128 stands for zero in the data rows.
Some points:
np.array([123, 134, 128, 072, 074, 123, 108, 086, 152, 128, 136, 184, 071, 095, 129, 090, 038, 126,
          086, 166, 106])
np.array([125, 140, 131, 089, 097, 128, 117, 110, 134, 131, 123, 152, 082, 110, 125, 109, 093, 127,
          109, 149, 130])
np.array([127, 142, 122, 138, 128, 131, 120, 128, 125, 143, 097, 106, 113, 135, 129, 128, 166, 131,
          148, 128, 153])
np.array([127, 131, 118, 104, 105, 126, 114, 115, 122, 149, 108, 129, 095, 123, 125, 109, 128, 127,
          118, 140, 139])
np.array([131, 111, 128, 135, 151, 132, 141, 135, 126, 108, 159, 137, 162, 134, 126, 138, 119, 126,
          124, 117, 109])
np.array([125, 109, 138, 110, 135, 136, 143, 121, 134, 096, 189, 189, 147, 118, 123, 133, 051, 124,
          092, 128, 077])
np.array([132, 122, 135, 155, 152, 127, 146, 145, 118, 117, 138, 114, 163, 140, 134, 150, 158, 130,
          143, 113, 135])
np.array([125, 127, 128, 122, 119, 121, 124, 128, 127, 126, 130, 132, 120, 121, 125, 129, 121, 131,
          123, 135, 128])
np.array([132, 149, 120, 092, 085, 112, 093, 114, 124, 157, 087, 118, 066, 116, 128, 101, 120, 123,
          131, 147, 147])
np.array([127, 142, 123, 120, 090, 115, 102, 116, 122, 159, 077, 105, 071, 125, 121, 104, 136, 129,
          145, 135, 161])
np.array([132, 140, 124, 116, 100, 122, 107, 117, 127, 143, 099, 123, 091, 121, 136, 109, 133, 130,
          133, 136, 142])
np.array([126, 130, 131, 109, 120, 130, 124, 113, 135, 125, 137, 147, 120, 118, 128, 128, 092, 124,
          111, 133, 112])
np.array([128, 131, 132, 129, 130, 123, 133, 129, 131, 121, 134, 122, 134, 125, 133, 128, 127, 127,
          129, 123, 116])
np.array([131, 128, 128, 120, 127, 121, 127, 125, 135, 125, 122, 129, 121, 125, 125, 121, 127, 130,
          125, 134, 130])
np.array([127, 122, 135, 126, 133, 138, 139, 126, 131, 125, 148, 142, 141, 123, 128, 133, 113, 125,
          119, 123, 116])
np.array([129, 133, 131, 104, 104, 128, 122, 107, 139, 129, 138, 159, 104, 116, 126, 119, 088, 126,
          104, 136, 111])
np.array([128, 130, 137, 089, 091, 119, 111, 100, 136, 128, 128, 158, 090, 104, 126, 111, 085, 128,
          104, 155, 122])
np.array([127, 158, 119, 102, 072, 117, 078, 108, 123, 165, 055, 107, 040, 118, 129, 093, 146, 134,
          144, 156, 171])
np.array([131, 150, 104, 212, 167, 119, 128, 167, 091, 171, 046, 012, 143, 180, 144, 152, 255, 127,
          214, 086, 218])
np.array([128, 134, 124, 127, 115, 132, 116, 125, 125, 139, 109, 112, 103, 124, 131, 124, 134, 126,
          132, 135, 145])
np.array([129, 134, 123, 124, 125, 135, 115, 124, 130, 125, 132, 136, 123, 123, 126, 129, 110, 130,
          123, 127, 122])
np.array([124, 112, 137, 112, 134, 133, 133, 119, 140, 113, 161, 160, 133, 121, 129, 130, 091, 126,
          105, 136, 095])
np.array([129, 133, 125, 174, 149, 126, 138, 148, 120, 136, 096, 077, 149, 149, 138, 137, 193, 126,
          168, 101, 164])
np.array([126, 176, 129, 046, 015, 094, 052, 077, 130, 177, 044, 128, 000, 090, 120, 049, 096, 128,
          113, 187, 165])
np.array([130, 155, 120, 146, 109, 114, 107, 135, 111, 165, 065, 074, 090, 137, 130, 115, 195, 131,
          164, 129, 170])
np.array([121, 147, 126, 079, 069, 116, 089, 098, 133, 159, 098, 136, 051, 104, 124, 087, 089, 128,
          116, 167, 139])
np.array([135, 169, 110, 115, 076, 099, 083, 110, 118, 179, 039, 091, 040, 131, 133, 088, 177, 126,
          164, 155, 197])
np.array([126, 112, 135, 138, 158, 136, 161, 136, 142, 095, 182, 146, 178, 130, 132, 151, 104, 123,
          115, 117, 091])
np.array([127, 139, 128, 089, 090, 119, 104, 107, 132, 139, 109, 134, 074, 106, 127, 103, 103, 126,
          112, 145, 133])
np.array([129, 116, 139, 104, 133, 140, 141, 114, 149, 103, 176, 184, 133, 102, 126, 130, 068, 131,
          097, 133, 087])
np.array([126, 158, 108, 128, 089, 115, 091, 124, 115, 173, 057, 080, 065, 132, 130, 100, 175, 121,
          150, 135, 184])
np.array([126, 141, 123, 123, 110, 129, 119, 133, 133, 149, 097, 108, 099, 134, 125, 120, 142, 133,
          138, 134, 152])
np.array([119, 130, 127, 086, 105, 126, 128, 111, 142, 124, 145, 171, 108, 109, 129, 114, 072, 127,
          104, 145, 109])
np.array([128, 100, 143, 102, 139, 134, 149, 115, 146, 086, 215, 197, 172, 113, 125, 140, 037, 125,
          084, 127, 065])
np.array([129, 128, 143, 035, 052, 126, 098, 067, 150, 108, 164, 222, 064, 079, 119, 095, 000, 125,
          055, 181, 079])
np.array([132, 151, 113, 173, 137, 117, 118, 153, 102, 171, 051, 037, 114, 162, 133, 126, 242, 132,
          193, 108, 199])
np.array([125, 123, 144, 095, 113, 131, 136, 115, 132, 116, 151, 164, 115, 111, 128, 122, 071, 123,
          103, 147, 110])
np.array([125, 127, 128, 104, 107, 123, 120, 109, 139, 121, 141, 159, 106, 115, 122, 122, 081, 126,
          107, 143, 110])
np.array([124, 129, 121, 166, 151, 127, 138, 147, 114, 136, 099, 082, 151, 149, 133, 140, 187, 123,
          156, 111, 152])
np.array([133, 111, 135, 124, 146, 142, 149, 129, 134, 097, 173, 161, 157, 124, 132, 139, 089, 129,
          110, 124, 090])
np.array([131, 116, 132, 132, 146, 132, 141, 131, 133, 111, 149, 144, 151, 130, 134, 134, 118, 128,
          119, 129, 115])
np.array([128, 141, 122, 106, 098, 114, 109, 115, 133, 140, 103, 127, 097, 113, 126, 113, 123, 130,
          126, 143, 138])
np.array([126, 152, 116, 095, 067, 115, 083, 109, 129, 167, 064, 112, 041, 111, 123, 089, 131, 126,
          131, 152, 171])
np.array([134, 138, 129, 114, 104, 125, 117, 119, 131, 139, 102, 114, 094, 129, 124, 105, 140, 131,
          129, 137, 146])
np.array([128, 099, 150, 142, 174, 143, 157, 131, 142, 085, 205, 169, 192, 128, 129, 157, 095, 119,
          101, 116, 075])
np.array([135, 090, 134, 133, 170, 144, 163, 136, 133, 085, 204, 178, 198, 133, 126, 160, 081, 125,
          098, 115, 075])
np.array([127, 083, 145, 168, 215, 146, 193, 154, 136, 070, 232, 161, 255, 140, 128, 183, 108, 131,
          112, 083, 061])
np.array([130, 109, 143, 117, 148, 137, 148, 121, 142, 097, 192, 175, 166, 125, 129, 137, 075, 127,
          099, 133, 083])
np.array([127, 141, 124, 133, 125, 129, 119, 131, 125, 146, 113, 107, 118, 137, 133, 122, 157, 129,
          148, 131, 149])
np.array([122, 117, 130, 156, 167, 139, 154, 150, 120, 111, 144, 118, 174, 136, 135, 146, 143, 131,
          139, 101, 121])
np.array([128, 131, 125, 113, 111, 128, 115, 124, 123, 137, 119, 130, 106, 119, 130, 123, 121, 130,
          125, 136, 132])
np.array([123, 149, 112, 162, 129, 125, 126, 143, 119, 155, 068, 068, 113, 145, 132, 126, 209, 135,
          171, 114, 182])
np.array([134, 109, 132, 110, 127, 129, 138, 122, 138, 104, 170, 169, 149, 112, 122, 128, 075, 129,
          103, 132, 088])
np.array([131, 126, 129, 110, 113, 131, 120, 118, 137, 126, 140, 152, 112, 119, 119, 119, 099, 132,
          108, 141, 112])
np.array([123, 125, 129, 155, 150, 130, 128, 145, 113, 131, 124, 106, 150, 143, 137, 135, 172, 131,
          152, 112, 142])
np.array([120, 119, 139, 085, 113, 130, 133, 104, 150, 103, 177, 195, 118, 098, 126, 118, 031, 121,
          080, 149, 083])
np.array([126, 168, 117, 069, 047, 116, 079, 093, 123, 170, 064, 132, 018, 102, 124, 079, 110, 131,
          123, 176, 159])
np.array([125, 131, 130, 115, 103, 116, 105, 111, 126, 139, 108, 135, 094, 115, 130, 107, 116, 133,
          122, 137, 139])
np.array([130, 081, 150, 136, 179, 155, 180, 137, 153, 058, 250, 205, 236, 116, 131, 170, 039, 123,
          082, 101, 047])
np.array([134, 141, 130, 139, 125, 123, 116, 136, 123, 139, 104, 113, 109, 132, 127, 125, 148, 129,
          135, 133, 150])
np.array([132, 098, 138, 151, 185, 150, 160, 144, 128, 101, 190, 148, 206, 137, 132, 164, 113, 124,
          129, 112, 100])
np.array([126, 093, 152, 116, 162, 151, 168, 135, 149, 067, 231, 209, 206, 113, 123, 156, 049, 124,
          081, 114, 054])
np.array([125, 086, 159, 090, 147, 144, 159, 109, 154, 062, 250, 239, 191, 103, 121, 146, 000, 118,
          063, 126, 041])
np.array([124, 136, 126, 128, 122, 131, 124, 123, 128, 130, 118, 126, 114, 130, 128, 126, 132, 136,
          130, 130, 131])
np.array([126, 163, 120, 133, 091, 119, 086, 126, 117, 178, 034, 061, 056, 141, 126, 101, 205, 129,
          171, 141, 193])
np.array([124, 131, 131, 121, 124, 129, 125, 118, 131, 128, 133, 145, 123, 120, 119, 122, 113, 122,
          116, 129, 119])
np.array([126, 170, 108, 121, 078, 110, 084, 118, 111, 192, 022, 054, 031, 132, 131, 091, 195, 135,
          166, 150, 198])
np.array([121, 117, 130, 142, 144, 127, 136, 137, 132, 120, 140, 126, 156, 131, 127, 142, 124, 131,
          128, 118, 121])
np.array([131, 144, 110, 191, 156, 122, 130, 162, 104, 156, 064, 044, 145, 168, 138, 146, 247, 134,
          190, 103, 180])
np.array([124, 095, 157, 100, 150, 142, 156, 107, 157, 078, 222, 221, 185, 106, 128, 142, 024, 131,
          060, 135, 053])
np.array([127, 128, 131, 089, 108, 127, 118, 113, 136, 122, 137, 159, 096, 113, 123, 117, 079, 124,
          104, 153, 112])
np.array([127, 077, 147, 100, 173, 151, 169, 122, 158, 061, 251, 224, 215, 107, 121, 161, 020, 122,
          067, 120, 039])
np.array([131, 121, 135, 118, 121, 128, 137, 118, 134, 115, 157, 158, 134, 119, 124, 125, 092, 124,
          105, 138, 106])
np.array([136, 116, 140, 132, 146, 132, 138, 136, 132, 109, 158, 142, 159, 130, 130, 133, 106, 132,
          115, 127, 108])
np.array([126, 118, 127, 140, 142, 130, 139, 136, 133, 121, 143, 123, 152, 127, 130, 145, 131, 127,
          130, 117, 130])
np.array([127, 122, 127, 126, 128, 132, 134, 126, 128, 125, 141, 133, 137, 132, 129, 132, 122, 134,
          123, 122, 127])
np.array([124, 117, 132, 120, 126, 135, 131, 113, 134, 121, 145, 155, 140, 120, 126, 127, 103, 132,
          116, 136, 117])
np.array([128, 141, 120, 142, 122, 121, 117, 131, 127, 145, 101, 095, 115, 144, 124, 128, 174, 139,
          146, 126, 157])
np.array([129, 136, 134, 083, 083, 121, 109, 105, 136, 137, 114, 146, 077, 106, 129, 099, 089, 121,
          108, 157, 126])
np.array([135, 123, 137, 087, 099, 127, 112, 109, 136, 127, 138, 163, 096, 110, 133, 114, 067, 123,
          098, 148, 109])
np.array([134, 114, 135, 123, 135, 133, 133, 129, 134, 117, 154, 148, 152, 123, 120, 128, 120, 125,
          123, 118, 116])
np.array([126, 139, 118, 185, 154, 124, 130, 163, 106, 154, 082, 056, 148, 160, 137, 143, 231, 134,
          179, 098, 167])
np.array([124, 148, 126, 097, 086, 115, 100, 101, 124, 154, 086, 129, 065, 120, 125, 096, 124, 130,
          127, 148, 155])
np.array([135, 130, 122, 204, 174, 133, 149, 167, 102, 140, 094, 058, 176, 169, 133, 159, 229, 137,
          180, 091, 159])
np.array([130, 123, 124, 159, 154, 129, 149, 142, 121, 123, 135, 113, 157, 151, 122, 151, 151, 125,
          139, 107, 126])
np.array([127, 163, 116, 144, 115, 118, 108, 136, 112, 158, 065, 078, 091, 137, 131, 117, 188, 128,
          160, 134, 175])
np.array([128, 102, 136, 146, 164, 133, 165, 136, 133, 101, 185, 150, 195, 125, 129, 146, 107, 134,
          111, 113, 089])
np.array([124, 134, 113, 177, 151, 118, 133, 154, 106, 157, 072, 055, 140, 158, 125, 141, 232, 129,
          183, 099, 173])
np.array([127, 108, 125, 192, 193, 138, 164, 179, 113, 107, 143, 101, 203, 163, 137, 163, 197, 122,
          158, 084, 130])
np.array([130, 134, 123, 104, 101, 122, 114, 108, 128, 137, 111, 139, 083, 115, 127, 106, 107, 126,
          118, 135, 134])
np.array([134, 109, 138, 099, 131, 131, 143, 117, 147, 102, 187, 187, 152, 115, 122, 132, 058, 129,
          088, 135, 082])
np.array([128, 146, 129, 069, 069, 131, 088, 095, 136, 140, 112, 165, 051, 096, 121, 091, 076, 128,
          104, 164, 134])
np.array([127, 132, 127, 168, 151, 123, 137, 154, 116, 138, 113, 083, 155, 153, 133, 142, 183, 130,
          160, 109, 148])
np.array([123, 123, 126, 136, 134, 137, 137, 126, 129, 120, 136, 136, 144, 122, 128, 135, 116, 129,
          125, 130, 122])
np.array([124, 112, 132, 138, 157, 135, 156, 141, 128, 101, 157, 139, 162, 138, 126, 143, 122, 123,
          112, 113, 104])
np.array([127, 126, 128, 159, 154, 126, 131, 136, 122, 137, 115, 096, 159, 142, 127, 138, 177, 128,
          152, 114, 147])
np.array([130, 151, 118, 125, 106, 119, 105, 128, 114, 155, 074, 091, 093, 137, 129, 111, 171, 139,
          152, 140, 172])
np.array([128, 097, 131, 160, 180, 149, 166, 151, 129, 094, 185, 144, 211, 131, 129, 170, 128, 124,
          126, 100, 092])
np.array([133, 132, 122, 134, 130, 121, 129, 132, 130, 137, 108, 107, 118, 131, 126, 126, 152, 130,
          142, 124, 140])
np.array([129, 102, 142, 157, 179, 142, 161, 146, 133, 099, 181, 142, 196, 138, 130, 167, 119, 127,
          114, 109, 096])
np.array([125, 117, 131, 123, 153, 129, 150, 132, 134, 103, 171, 146, 163, 124, 125, 142, 099, 122,
          119, 118, 103])
np.array([129, 137, 127, 104, 099, 126, 115, 117, 134, 140, 116, 131, 087, 114, 131, 109, 110, 125,
          123, 145, 137])
np.array([128, 103, 137, 118, 149, 137, 149, 125, 140, 089, 195, 180, 171, 119, 123, 146, 062, 123,
          087, 124, 077])
np.array([131, 147, 110, 136, 120, 124, 109, 128, 114, 158, 082, 091, 102, 136, 125, 124, 170, 130,
          155, 129, 163])
np.array([122, 160, 122, 118, 102, 117, 097, 126, 118, 160, 056, 089, 062, 136, 136, 105, 166, 132,
          152, 145, 176])
np.array([125, 135, 109, 238, 206, 134, 150, 193, 105, 146, 092, 026, 198, 187, 136, 170, 255, 139,
          213, 068, 178])
np.array([127, 128, 121, 181, 180, 132, 145, 161, 113, 139, 106, 068, 169, 160, 128, 157, 220, 133,
          176, 090, 157])
np.array([127, 136, 124, 092, 090, 121, 101, 114, 133, 143, 113, 147, 076, 114, 120, 092, 088, 129,
          115, 152, 128])
np.array([129, 135, 131, 074, 077, 120, 093, 092, 134, 138, 115, 157, 064, 100, 120, 093, 075, 135,
          099, 167, 128])
np.array([130, 104, 140, 118, 133, 138, 146, 125, 144, 095, 180, 180, 153, 117, 120, 142, 074, 123,
          105, 130, 082])
np.array([126, 138, 116, 156, 145, 124, 139, 146, 118, 142, 105, 086, 135, 145, 133, 133, 173, 131,
          160, 111, 150])
np.array([133, 114, 120, 182, 180, 134, 158, 159, 117, 119, 133, 093, 193, 158, 129, 163, 185, 132,
          156, 092, 139])
np.array([125, 128, 134, 116, 127, 128, 129, 120, 133, 120, 138, 149, 130, 125, 126, 127, 106, 128,
          119, 130, 112])
These points spread out most along one direction. Where along it does each point below lie, from 0 to 99? 50 is the average, and the first point above lies past it.
np.array([129, 115, 130, 160, 165, 134, 146, 148, 128, 124, 132, 117, 166, 142, 133, 151, 152, 125,
          134, 114, 128]) 49
np.array([124, 125, 122, 175, 170, 136, 150, 165, 115, 120, 134, 092, 183, 148, 140, 154, 180, 126,
          153, 100, 139]) 45
np.array([129, 104, 141, 102, 135, 141, 148, 111, 151, 085, 210, 205, 169, 110, 120, 136, 036, 122,
          074, 132, 068]) 78
np.array([132, 117, 133, 103, 113, 134, 128, 116, 132, 118, 144, 152, 124, 115, 123, 118, 089, 127,
          104, 146, 111]) 58
np.array([130, 136, 119, 178, 159, 138, 139, 155, 119, 145, 101, 081, 156, 158, 134, 137, 202, 130,
          160, 105, 160]) 36
np.array([132, 128, 130, 116, 121, 125, 129, 123, 129, 131, 137, 127, 115, 119, 131, 120, 111, 129,
          127, 136, 132]) 51
np.array([129, 116, 134, 117, 136, 137, 147, 123, 131, 095, 172, 166, 161, 120, 121, 133, 084, 124,
          096, 128, 092]) 65
np.array([129, 124, 129, 135, 134, 133, 138, 131, 126, 115, 147, 127, 144, 133, 127, 139, 128, 130,
          129, 120, 119]) 53
np.array([131, 085, 143, 112, 166, 137, 171, 134, 150, 075, 236, 209, 207, 109, 127, 162, 032, 124,
          078, 117, 050]) 84
np.array([129, 112, 136, 147, 166, 139, 140, 137, 128, 113, 145, 126, 173, 137, 129, 143, 141, 124,
          135, 110, 122]) 53
np.array([132, 137, 121, 171, 152, 123, 136, 153, 121, 140, 103, 084, 144, 154, 137, 140, 196, 130,
          161, 106, 160]) 36
np.array([125, 132, 123, 133, 122, 122, 122, 138, 120, 135, 096, 097, 115, 133, 135, 118, 161, 126,
          141, 124, 146]) 40
np.array([131, 100, 138, 112, 140, 140, 143, 124, 144, 090, 184, 174, 160, 110, 125, 140, 070, 120,
          101, 125, 086]) 69
np.array([126, 114, 137, 089, 108, 131, 128, 103, 142, 112, 169, 176, 123, 113, 122, 119, 056, 122,
          090, 149, 097]) 65
np.array([124, 112, 138, 114, 133, 136, 140, 117, 133, 108, 161, 158, 144, 120, 129, 133, 079, 126,
          108, 133, 105]) 62
np.array([133, 121, 130, 119, 136, 133, 143, 131, 131, 117, 155, 151, 146, 125, 128, 132, 106, 126,
          118, 122, 109]) 58
np.array([127, 137, 127, 101, 088, 122, 113, 118, 128, 139, 110, 134, 079, 118, 125, 101, 109, 126,
          123, 143, 133]) 47
np.array([136, 164, 107, 161, 120, 119, 101, 149, 108, 171, 047, 045, 088, 153, 130, 116, 231, 139,
          184, 125, 185]) 19
np.array([125, 165, 113, 133, 089, 105, 091, 126, 121, 181, 027, 070, 057, 142, 132, 106, 191, 128,
          168, 140, 193]) 21
np.array([137, 149, 116, 129, 102, 112, 102, 128, 120, 170, 073, 085, 081, 131, 121, 103, 176, 134,
          150, 136, 169]) 31
np.array([124, 102, 142, 088, 134, 146, 142, 118, 145, 096, 200, 200, 149, 108, 119, 130, 034, 125,
          087, 141, 066]) 75
np.array([123, 121, 133, 149, 148, 133, 145, 136, 131, 123, 139, 123, 156, 140, 128, 134, 136, 125,
          132, 120, 126]) 51
np.array([125, 133, 125, 167, 159, 126, 138, 154, 120, 134, 113, 081, 165, 147, 128, 155, 187, 126,
          161, 106, 147]) 40
np.array([123, 119, 133, 104, 115, 133, 135, 111, 136, 119, 170, 169, 126, 116, 123, 132, 080, 127,
          103, 145, 097]) 62
np.array([122, 111, 134, 128, 155, 131, 137, 136, 133, 103, 165, 158, 166, 124, 125, 152, 105, 127,
          107, 121, 098]) 62
np.array([129, 081, 146, 104, 150, 148, 160, 116, 150, 070, 230, 215, 175, 110, 122, 145, 025, 123,
          073, 129, 054]) 83
np.array([128, 142, 130, 086, 082, 118, 088, 093, 135, 140, 109, 156, 073, 105, 125, 098, 089, 130,
          115, 161, 129]) 50
np.array([132, 133, 143, 019, 038, 118, 098, 060, 152, 123, 161, 228, 031, 068, 116, 080, 000, 121,
          045, 182, 091]) 70
np.array([131, 127, 137, 093, 104, 132, 108, 107, 143, 128, 140, 160, 101, 101, 126, 115, 081, 125,
          100, 149, 110]) 57
np.array([119, 154, 116, 094, 071, 109, 096, 106, 120, 159, 076, 123, 039, 114, 127, 085, 128, 124,
          132, 157, 156]) 37
np.array([123, 115, 118, 191, 192, 142, 159, 170, 120, 123, 140, 088, 211, 166, 136, 173, 195, 125,
          153, 088, 129]) 46
np.array([132, 159, 116, 112, 093, 113, 092, 127, 119, 162, 064, 090, 067, 129, 130, 100, 166, 129,
          147, 144, 175]) 30
np.array([134, 122, 135, 115, 124, 128, 131, 123, 133, 119, 144, 147, 123, 125, 134, 123, 103, 133,
          110, 129, 115]) 56
np.array([128, 121, 113, 238, 209, 130, 161, 196, 096, 138, 083, 014, 217, 189, 133, 176, 255, 131,
          203, 061, 180]) 26
np.array([129, 135, 119, 160, 145, 124, 127, 140, 112, 135, 101, 100, 141, 145, 132, 143, 183, 130,
          147, 120, 151]) 39
np.array([132, 133, 112, 221, 190, 129, 157, 177, 104, 146, 097, 039, 199, 182, 149, 162, 255, 126,
          198, 080, 167]) 28
np.array([131, 127, 133, 089, 105, 126, 124, 104, 142, 119, 147, 174, 103, 109, 127, 114, 062, 128,
          090, 141, 104]) 61
np.array([131, 104, 140, 145, 171, 147, 166, 134, 140, 081, 198, 167, 201, 126, 126, 159, 093, 132,
          107, 109, 075]) 70
np.array([125, 134, 116, 152, 142, 127, 130, 139, 118, 127, 111, 096, 132, 142, 128, 133, 161, 133,
          147, 119, 139]) 42
np.array([126, 137, 125, 159, 150, 130, 140, 146, 114, 139, 105, 085, 145, 140, 139, 146, 186, 132,
          163, 107, 152]) 38
np.array([130, 130, 136, 070, 089, 123, 122, 101, 140, 111, 153, 185, 093, 101, 125, 104, 046, 124,
          087, 166, 100]) 64
np.array([129, 114, 130, 116, 129, 134, 134, 120, 143, 116, 159, 158, 137, 113, 118, 136, 081, 117,
          106, 138, 099]) 61
np.array([130, 147, 131, 073, 062, 119, 100, 092, 131, 143, 103, 156, 055, 103, 128, 092, 078, 130,
          103, 171, 132]) 49
np.array([135, 142, 122, 131, 117, 120, 112, 124, 117, 149, 088, 094, 102, 135, 135, 112, 162, 127,
          145, 126, 151]) 37
np.array([135, 148, 117, 126, 111, 122, 110, 132, 114, 158, 076, 091, 086, 137, 122, 120, 171, 131,
          152, 133, 166]) 33
np.array([123, 144, 121, 107, 105, 118, 109, 117, 129, 141, 099, 125, 091, 121, 129, 103, 119, 128,
          123, 148, 137]) 44
np.array([132, 107, 131, 197, 195, 140, 173, 166, 111, 110, 146, 087, 214, 164, 132, 179, 196, 128,
          155, 083, 131]) 47
np.array([129, 163, 122, 047, 020, 107, 065, 076, 131, 168, 069, 156, 000, 089, 124, 058, 071, 128,
          103, 190, 159]) 41
np.array([126, 108, 136, 115, 142, 133, 142, 133, 143, 101, 188, 180, 168, 117, 128, 143, 067, 125,
          094, 131, 088]) 69
np.array([124, 147, 115, 136, 118, 116, 107, 130, 120, 167, 070, 083, 096, 141, 132, 118, 189, 133,
          163, 134, 167]) 30
np.array([130, 134, 118, 198, 176, 129, 143, 164, 108, 148, 088, 049, 163, 166, 138, 155, 239, 129,
          185, 088, 168]) 29
np.array([124, 159, 125, 063, 045, 112, 077, 093, 130, 165, 072, 146, 008, 099, 127, 077, 087, 125,
          115, 181, 143]) 41
np.array([132, 129, 131, 096, 112, 129, 129, 115, 136, 122, 127, 151, 108, 119, 128, 119, 089, 124,
          106, 142, 114]) 55
np.array([135, 121, 124, 165, 153, 136, 139, 138, 122, 125, 126, 104, 163, 144, 127, 140, 176, 124,
          156, 107, 137]) 44
np.array([132, 111, 128, 195, 203, 141, 169, 176, 114, 119, 148, 084, 224, 169, 129, 177, 202, 128,
          165, 078, 132]) 46
np.array([133, 125, 130, 128, 119, 132, 124, 124, 134, 126, 128, 132, 129, 124, 131, 125, 125, 133,
          125, 129, 129]) 50
np.array([120, 120, 131, 144, 145, 130, 139, 136, 124, 119, 145, 131, 150, 132, 128, 130, 131, 127,
          129, 122, 125]) 52
np.array([122, 144, 125, 100, 091, 118, 096, 114, 131, 157, 081, 116, 071, 113, 124, 098, 132, 127,
          139, 145, 150]) 39
np.array([131, 115, 135, 174, 171, 138, 153, 158, 124, 114, 148, 120, 185, 147, 134, 159, 155, 120,
          140, 099, 118]) 52
np.array([127, 098, 153, 136, 160, 146, 161, 125, 143, 079, 211, 178, 198, 121, 123, 159, 075, 126,
          099, 116, 070]) 74
np.array([131, 135, 127, 142, 132, 126, 126, 136, 129, 130, 127, 118, 138, 131, 122, 139, 138, 127,
          127, 126, 130]) 48
np.array([121, 111, 130, 180, 182, 135, 156, 151, 119, 112, 159, 106, 204, 150, 139, 157, 169, 134,
          150, 093, 119]) 51
np.array([128, 110, 122, 177, 187, 135, 153, 159, 121, 115, 144, 106, 196, 151, 131, 156, 189, 125,
          152, 088, 128]) 48
np.array([121, 114, 126, 179, 182, 138, 158, 165, 116, 120, 135, 087, 194, 155, 129, 160, 181, 128,
          153, 097, 127]) 46
np.array([133, 140, 120, 114, 101, 123, 110, 115, 130, 147, 097, 118, 082, 122, 130, 108, 129, 132,
          121, 147, 148]) 42
np.array([132, 117, 117, 207, 190, 125, 157, 169, 114, 132, 123, 068, 199, 167, 131, 161, 208, 132,
          173, 082, 148]) 39
np.array([125, 161, 105, 161, 122, 108, 101, 148, 105, 182, 033, 040, 088, 149, 125, 117, 238, 135,
          192, 130, 203]) 16
np.array([133, 123, 127, 155, 145, 127, 139, 144, 118, 123, 130, 114, 156, 142, 129, 144, 153, 130,
          139, 117, 129]) 47
np.array([131, 162, 113, 084, 058, 119, 074, 100, 124, 169, 052, 110, 027, 112, 122, 082, 141, 133,
          143, 164, 181]) 30
np.array([127, 101, 142, 145, 183, 140, 177, 148, 128, 088, 199, 157, 211, 138, 131, 165, 117, 126,
          114, 105, 088]) 67
np.array([124, 134, 131, 097, 100, 124, 116, 104, 136, 125, 139, 159, 098, 105, 126, 114, 089, 125,
          105, 153, 115]) 56
np.array([125, 153, 114, 190, 152, 126, 127, 155, 109, 163, 063, 039, 132, 162, 137, 138, 248, 129,
          181, 097, 188]) 22
np.array([127, 132, 115, 184, 163, 132, 133, 160, 105, 139, 101, 071, 163, 155, 127, 148, 217, 133,
          168, 100, 150]) 34
np.array([127, 113, 137, 116, 128, 135, 135, 116, 134, 100, 171, 166, 149, 119, 122, 132, 080, 129,
          103, 135, 094]) 64
np.array([131, 130, 136, 117, 119, 128, 118, 122, 131, 128, 129, 140, 120, 117, 127, 123, 096, 125,
          113, 134, 119]) 53
np.array([126, 129, 142, 062, 087, 127, 112, 094, 143, 109, 170, 205, 088, 088, 118, 106, 020, 125,
          076, 163, 082]) 70
np.array([129, 112, 137, 203, 208, 145, 170, 170, 115, 110, 146, 081, 231, 167, 131, 182, 207, 127,
          160, 077, 129]) 46
np.array([132, 134, 122, 124, 119, 122, 126, 135, 119, 136, 119, 115, 123, 128, 122, 123, 134, 128,
          134, 133, 137]) 46
np.array([118, 138, 124, 100, 092, 118, 113, 115, 130, 139, 110, 136, 084, 120, 124, 107, 114, 125,
          120, 145, 138]) 47
np.array([125, 143, 126, 122, 094, 121, 109, 115, 127, 144, 097, 110, 085, 118, 126, 119, 133, 136,
          135, 143, 151]) 41
np.array([131, 139, 119, 116, 102, 122, 105, 123, 127, 144, 086, 103, 094, 129, 122, 114, 153, 136,
          147, 141, 153]) 38
np.array([120, 144, 117, 108, 091, 123, 104, 121, 132, 146, 095, 117, 071, 122, 127, 110, 130, 119,
          126, 145, 145]) 41
np.array([123, 121, 126, 137, 139, 131, 130, 130, 128, 124, 130, 122, 139, 128, 128, 139, 138, 132,
          130, 118, 129]) 49
np.array([129, 110, 129, 136, 153, 134, 152, 131, 138, 106, 173, 155, 169, 118, 127, 141, 101, 124,
          110, 112, 099]) 63
np.array([127, 123, 132, 113, 120, 132, 124, 118, 126, 121, 140, 148, 122, 114, 131, 122, 107, 130,
          115, 129, 117]) 55
np.array([125, 126, 124, 161, 159, 124, 136, 143, 119, 133, 121, 100, 150, 138, 138, 134, 162, 129,
          153, 116, 138]) 43
np.array([127, 170, 120, 070, 045, 101, 070, 086, 127, 176, 051, 112, 001, 107, 121, 069, 126, 131,
          127, 168, 174]) 31
np.array([137, 119, 141, 112, 118, 126, 125, 117, 129, 118, 142, 146, 120, 120, 125, 127, 090, 136,
          117, 135, 112]) 56
np.array([128, 116, 134, 116, 134, 134, 143, 125, 137, 101, 170, 170, 154, 118, 131, 139, 079, 124,
          104, 133, 095]) 65
np.array([127, 157, 112, 130, 090, 114, 094, 128, 116, 174, 054, 078, 074, 141, 133, 106, 182, 128,
          160, 145, 174]) 27
